Each path below is one point turned by a fixed rotation once a step. After each direction that follows a path, write how fast that rotation turns it, in deg/step (0 if it stays still).
Each turn is a multiple of 5 degrees from 10 to 175, or 0.
Each row of a path follows its step; steps can be skipped.
path 1
step 0: [-6.8 -33.0 19.3 -2.1 5.3 12.0 29.4 9.6 10.3 0.4 -8.4 -2.5 -10.6 8.2 -5.5 -1.8 -27.9 -9.9 -3.0 -4.1 1.3 2.5 12.0 11.0 0.4 12.1 -4.4 8.3 24.3 5.9 -1.4 5.0 -5.1 -3.1 7.2 13.3 13.4 -9.5 22.4]
step 1: [-2.2 -13.9 -6.4 3.1 -18.2 -11.1 -3.0 -13.6 10.0 -3.6 0.3 8.5 28.5 -3.5 11.1 2.2 4.9 2.6 7.9 2.1 4.7 -19.3 -16.8 5.5 -5.7 -17.5 -5.2 -3.4 -2.4 -10.7 8.3 31.4 -1.9 -9.8 9.4 -25.9 -6.0 22.7 -18.4]
step 2: [-16.8 1.4 3.1 33.9 15.2 2.4 -4.6 -6.5 -8.1 9.3 4.1 -13.6 11.3 -0.5 19.0 0.5 -9.1 10.5 -5.4 -4.7 -10.5 8.4 1.5 7.5 -2.2 5.5 6.9 8.2 19.5 -13.9 5.0 -25.3 9.2 -15.1 -15.9 29.1 -11.1 -11.9 4.6]
step 4: [-14.4 -1.9 -15.7 11.1 -33.4 -6.9 -6.9 -21.5 -4.6 -11.9 1.0 -5.6 5.6 -17.0 11.3 2.2 -4.2 25.0 -4.9 10.0 -3.7 -20.4 -11.9 19.1 -6.3 0.1 -0.5 7.1 -3.4 0.2 23.8 -1.7 -21.8 10.5 -6.7 1.8 -5.9 13.9 -2.4]
step 5: [-27.3 -19.2 4.2 11.6 15.0 -1.7 9.9 3.5 -12.8 27.0 -11.4 3.3 6.0 2.4 2.4 0.4 -14.6 -7.2 -1.4 -30.8 -4.6 8.9 23.4 -9.2 -5.1 -6.7 11.7 8.3 11.4 8.9 -12.3 -10.7 -7.8 -20.5 -4.1 0.8 3.3 -15.7 1.1]
step 6: [4.3 -28.3 7.5 -3.6 -8.6 -4.3 -2.8 -4.3 6.1 -23.9 7.7 7.3 6.0 26.2 -12.7 -16.1 -7.9 25.3 2.9 -0.5 8.5 -3.3 -22.7 2.5 3.5 -7.1 10.5 -17.5 0.3 1.4 11.5 18.0 23.7 6.5 -1.5 -17.3 -5.4 8.8 2.5]
step 7: [-15.8 -8.1 0.9 25.8 -8.2 19.7 2.7 -15.0 11.4 18.1 1.9 -16.4 6.4 -18.3 5.7 -4.2 -7.6 3.2 7.5 11.0 -1.8 2.0 -4.8 14.0 -14.0 8.0 -6.4 25.9 11.3 3.8 5.9 6.3 -18.5 4.2 1.3 32.4 12.7 8.8 -1.9]
step 8: [-13.8 -17.6 17.5 -7.1 -3.7 -5.6 0.9 6.6 2.3 25.0 -8.1 10.3 8.6 -6.9 6.4 8.8 1.3 -10.6 -0.8 -26.6 5.4 -5.0 11.5 -4.2 8.2 -15.6 12.4 -21.6 16.9 -27.7 -1.6 10.7 11.9 -5.0 0.7 -21.5 -16.9 -6.6 -4.1]
step 9: [-3.2 -13.5 7.3 12.5 3.3 -10.4 -9.4 -4.7 -6.1 -38.1 15.4 -5.8 6.0 -0.5 10.4 -8.3 -0.7 23.2 -1.6 0.8 -9.1 -3.9 -20.7 5.7 -27.7 2.7 -6.7 -1.6 13.4 13.4 16.1 -15.1 12.0 13.0 3.3 9.0 -15.4 6.4 7.9]
step 10: [-11.0 -25.8 -12.1 -12.5 -12.3 14.6 -2.1 -9.7 21.5 24.9 5.5 7.8 -2.2 -10.5 2.5 5.3 -9.6 4.4 23.7 -15.8 2.9 1.9 3.1 -3.4 -3.7 7.1 1.8 18.7 6.8 -3.6 -19.0 -9.9 -20.2 -6.0 -6.2 11.0 17.7 -17.2 -13.1]
[2.2 -0.7 2.9 0.7 2.1 1.0 5.6 -4.1 1.2 -3.1 -9.1 -4.6 0.4 6.2 3.1 -13.1 2.4 0.6 4.2 3.4 8.7 -3.8 0.1 -3.7 0.1 1.6 5.7 -0.6 0.2 0.7 -1.7 0.7 -5.8 -10.3 -2.2 -1.4 4.1 2.9 -0.4]
65
[-1.8 -5.1 -5.3 0.9 -1.7 -1.9 -3.4 11.6 -4.8 -3.9 2.9 -5.2 -0.6 2.1 -1.7 2.3 6.7 4.4 2.2 3.2 7.9 2.8 6.1 -1.0 -1.7 1.8 -0.9 2.5 5.9 -4.0 5.5 -1.4 5.2 -0.9 2.9 -2.2 11.4 -0.6 1.3]
115
[2.3 0.7 1.6 0.0 -1.8 6.9 1.8 0.5 6.2 0.8 2.2 7.6 -1.3 4.7 -3.3 5.5 2.9 -1.3 -0.4 -1.4 1.6 0.3 13.4 -3.9 -5.4 -2.1 -1.7 3.5 8.0 2.3 -3.0 5.0 -3.8 -4.3 -9.8 1.7 -2.7 -4.6 2.7]
145
[-1.9 -8.9 4.0 2.2 -4.5 -0.2 -0.4 -2.3 -4.2 4.4 -1.6 -2.0 -3.8 -6.2 -4.4 -4.0 0.7 6.6 5.4 -0.9 3.9 3.8 -2.9 -3.2 -5.6 -11.9 0.8 -6.5 6.0 2.4 0.5 -0.9 -2.0 4.9 -1.7 5.5 -3.6 -2.7 -5.7]
10
[4.7 0.1 -1.9 -9.3 -0.7 -4.1 -2.6 0.5 1.5 -4.0 5.3 -2.2 -2.3 -6.3 11.0 -0.3 -0.3 1.3 -1.3 0.0 1.4 -4.0 -0.5 -4.7 -6.2 -0.7 0.6 2.8 0.3 -6.5 -2.1 -12.8 -4.4 -1.5 -4.8 -2.3 -4.0 -5.9 -0.6]
55
[-0.1 0.2 9.9 -3.9 -6.5 4.8 2.2 3.2 -0.7 4.5 -7.3 -0.5 -6.1 -8.1 4.0 -0.4 4.4 -0.7 -10.8 0.4 2.4 0.9 2.7 -0.7 0.8 7.1 1.5 0.7 1.1 -0.2 8.4 1.6 -2.8 6.0 -0.6 -2.5 -0.6 5.7 2.6]
90
